[ 0.984 -1.003 -1.169  4.966  5.554  0.573  0.414] value 4.966

[[-1.950 -2.106 -1.125 -0.195 -2.774  2.628 -3.114]
 [-0.428 -1.306 -1.571  0.266  0.451 -5.155  1.274]
 [ 1.745  2.930  1.585 -3.151  1.734  0.275 -0.805]] value 0.266

[ 4.755 -2.638 -6.340  3.387 -3.590 -4.355 -0.392] value 3.387

[-5.918 -0.133 -0.598 -2.499  0.701 -3.455 -4.798] value -2.499

[ 2.850  6.434 -4.790  0.976 -2.463] value -4.790

[5.036 4.918 4.959 5.803 5.844] value 4.959

[ 5.731  0.580  3.631 -3.397  4.646  1.500 -0.276] value -3.397

[-5.884  3.577  0.752 -5.492  4.333  2.955 -2.335] value -5.492

[-2.732  6.491  6.049 -5.083  4.532] value 6.049

[ 5.044 -1.393 -3.405  1.472  5.432] value -3.405
---
Q: [-109.371  -87.024   76.132  -85.493  106.624  -50.162  -25.088]
A: 106.624, -109.371

Q: [-12.16   8.22  -2.11  13.13   5.25  -3.49]
A: 13.13, -12.16

Q: [-16.849  17.001  10.133 -18.751  -1.275]
A: 17.001, -18.751

Q:
[[ -0.615   6.871  -0.883  -0.755  -1.053   6.909]
 [ 19.417  -1.608  19.561  19.643  19.742  -1.654]
 [-13.399  10.305 -13.688 -13.751 -13.966  10.319]]
A: 19.742, -13.966

Q: [-135.059   43.937  -11.364  -60.478   -2.412   53.359  148.521]
A: 148.521, -135.059

Q:
[[ 0.76 -1.97  0.91 -0.68  1.20 -0.12 -0.64]
 [-1.14 -1.05  0.78 -0.86  1.28 -0.86 -0.25]
 [ 0.46 -1.50  1.10 -1.14  0.40 -1.26 -0.84]]
A: 1.28, -1.97
---
array([159, 150, 210,  56, 122, 104]) → 159
array([2387, 9237, 5801, 8562, 9112, 4979, 6565]) → 2387
array([724,  65, 897, 103, 787]) → 724
array([75, 25, 55, 21, 47, 53]) → 75
array([ 42,  30,  18,  38, -31]) → 42
array([7, 2, 0, 5, 2, 8]) → 7
---
2.261,-0.586,2.186,1.661,-0.725
-5.692,1.837,-6.028,-3.810,3.109
=> 2.261, 3.109

6.235,0.769,2.244,0.261,0.760
6.231,1.954,1.235,-0.616,0.411
=> 6.235, 0.411

5.676,0.560,4.340,2.582,3.930,-2.461 => 5.676, -2.461

-4.767,-2.216,-1.918,0.350 => -4.767, 0.350

0.435,1.481,1.741,-6.406,-3.747,-2.808 => 0.435, -2.808

-0.944,1.820,1.670,-6.329,2.124,-3.732 => -0.944, -3.732

3.159,1.642,-1.824,-5.119,0.239,1.893 => 3.159, 1.893

-0.208,3.511,0.918,0.453,-2.131,-5.428 => -0.208, -5.428

5.757,-0.807,4.507,5.181,-2.253,1.310 => 5.757, 1.310

-3.828,-1.472,1.882,-3.855,-3.052,3.972,0.230
2.743,-2.195,2.621,-2.065,2.441,-3.653,-1.466
-1.794,-1.490,0.941,-2.305,-2.280,5.313,-0.821
=> -3.828, -0.821
---
[[476 755 730 663 492]
 [230 615 509 823 515]
 [619 862 602 614 444]] ans = 823

[[ 14  -7  17  -9   2  12   5]
 [ 38 -16  37 -13  -7 -36  -7]] ans = 37

[[51 55 67 78 53 18]
 [81 34 17 37 47 54]
 [51 44 42 21 83 30]] ans = 81

[247 100  15  76] ans = 100

[151 296 771 345  97] ans = 345

[135 131 212  40  90] ans = 135

[708 911 205 386  55] ans = 708
---
5.748, 3.944, 4.418, 0.628, -1.146, -2.603, -1.167
-4.105, -3.743, -2.645, -0.295, -0.068, 0.767, -0.361
-4.449, -3.012, -0.548, 1.467, -0.482, 3.047, -1.453
value -0.361

-0.204, 2.231, 0.661, -2.049, 1.310
4.693, -2.191, 0.581, -1.730, -0.266
-2.048, -1.553, -1.061, 0.881, 0.667
value -0.266

-0.731, -0.796, 1.153, -0.680, -0.735, -0.761, 1.042
-2.643, -2.774, 3.509, -2.501, -2.641, -2.726, 3.201
-4.923, -5.159, 5.927, -4.689, -4.923, -5.057, 5.402
value 3.201

1.467, -0.668, -4.009, -4.958, -4.146, 3.931
-2.364, -0.431, 1.820, 3.082, 2.524, -3.527
0.725, 1.608, 4.842, 4.078, 3.624, -1.504
value -3.527

0.169, 2.598, -0.259, -1.111, -0.123, -1.872
-4.681, 2.598, -3.987, -0.942, 0.656, 2.028
0.561, 2.598, 0.320, -0.891, -0.180, -2.189
value 2.028

-0.356, -0.303, 4.250, 5.360
5.498, 2.795, -0.189, 1.245
-1.593, 0.529, -3.529, -4.598
value 1.245

1.405, -0.761, 0.631, -0.608, -1.468, -1.603
-2.749, 3.482, -3.508, -4.772, 1.713, -0.595
-1.392, 0.914, -2.962, -0.366, 1.170, 1.611
value -0.595

0.344, -3.155, -2.125, 1.236, -0.356
-0.711, 2.334, 1.310, -2.016, -2.944
0.628, -1.073, 1.473, -0.401, 5.163
value -2.944
---
44,36,38,93,20,43 -> 44
-15,-46,9,45,-33 -> -15
226,56,162,228,148 -> 226
-77,-525,-267,551,-244,-777 -> -77
23,-3,-39,43 -> 23
-36,-31,0,27,12,22,-40 -> -36
757,115,-189,245,342,-502 -> 757
---
(-2.655, 1.670, -3.396, 1.379, 0.154, -5.293, -1.185) => 1.379, 1.670
(2.958, 5.394, -0.891, -0.619, -2.067, -0.866, 1.384) => -0.619, 5.394
(-5.635, -1.384, -1.030, -4.311, 1.283, 3.930, 1.231) => -4.311, 3.930
(-2.193, 5.474, 4.708, -2.660, 0.513, 0.356, 2.989) => -2.660, 5.474
(-4.952, -5.324, 5.260, -0.990, 0.742) => 5.260, 5.260
((3.529, -2.337, 5.139, 6.281, 1.054, -3.430, -0.205), (0.661, -1.292, -1.816, 0.006, -0.744, -1.236, 1.548), (-0.566, 0.383, -0.498, -1.138, -3.331, 0.105, -0.174)) => 0.006, 6.281
(-4.647, 0.470, -2.936, -2.046, 4.868, -5.920, -1.447) => -2.046, 4.868
(-0.767, 1.984, -5.910, 0.212, -2.751, -1.625, -0.624) => 0.212, 1.984
(-3.287, 5.197, -2.405, -0.929, 2.297) => -2.405, 5.197
---
 2.086   1.379   0.538  -1.273  -6.191 | 0.538, 2.086

-5.905  -5.962  -5.721  -5.595  -5.974 | -5.721, -5.595

 0.522  -3.296   4.016  -1.483  -0.837   1.371  -6.194 | -1.483, 4.016

 1.865  -2.719   6.478   2.718   4.719 | 6.478, 6.478

-1.420  -2.920   1.344  -0.408   0.145
 1.447  -0.652  -4.759   1.034   1.667
-0.886  -2.025   2.823   3.242   0.445
| -4.759, 3.242

-3.455  -3.646  -5.025  -1.237  -0.200   1.270   0.007
-4.126  -1.151  -2.584   1.939  -0.494   2.288   4.271
-1.420  -4.528  -6.098  -2.944  -3.425   2.312  -2.105
| 1.939, 4.271
---
1.509, -2.013, 5.491, 2.582, -0.910, 1.851, 0.203 gives 1.509
-1.870, 1.683, 1.449, -5.262 gives -1.870
-0.437, -1.746, 2.243, -5.084 gives -0.437
-0.321, 0.489, -4.615, 2.206, 0.193 gives -0.321
-3.132, 2.252, -1.649, 4.486, 5.655 gives -3.132
-0.098, 6.406, -5.812, 1.982, 1.737 gives -0.098
-6.292, 0.281, 2.402, -1.413 gives -6.292
-4.691, -4.539, 0.860, -4.486 gives -4.691
-0.510, -2.632, 1.954, -5.941, -1.550, 2.188 gives -0.510
3.755, 3.912, 4.968, 4.042, 5.884, 2.811, 0.000 gives 3.755
---
-3.674   3.270  -3.383   5.617  -2.424   2.789  -1.188 gives 2.789

 4.854   0.134   0.569  -1.547   3.053   1.785
 1.055  -4.004  -0.631   1.792   0.186  -1.680
gives 0.186

-3.959  -3.543  -1.827   3.360  -1.434
 4.875   2.622  -0.611  -4.739  -4.473
-2.057  -0.187   0.163   5.198   3.084
gives 5.198

 2.491   0.733   1.301  -1.668  -2.336  -0.715
 0.217  -4.969   1.407  -0.348   3.558  -1.638
gives 3.558

 2.606   4.830  -2.909   1.609   2.372 gives 1.609

 1.116  -0.138   1.431  -1.039   3.047
-6.059   2.564   0.275   6.048  -5.575
gives 6.048
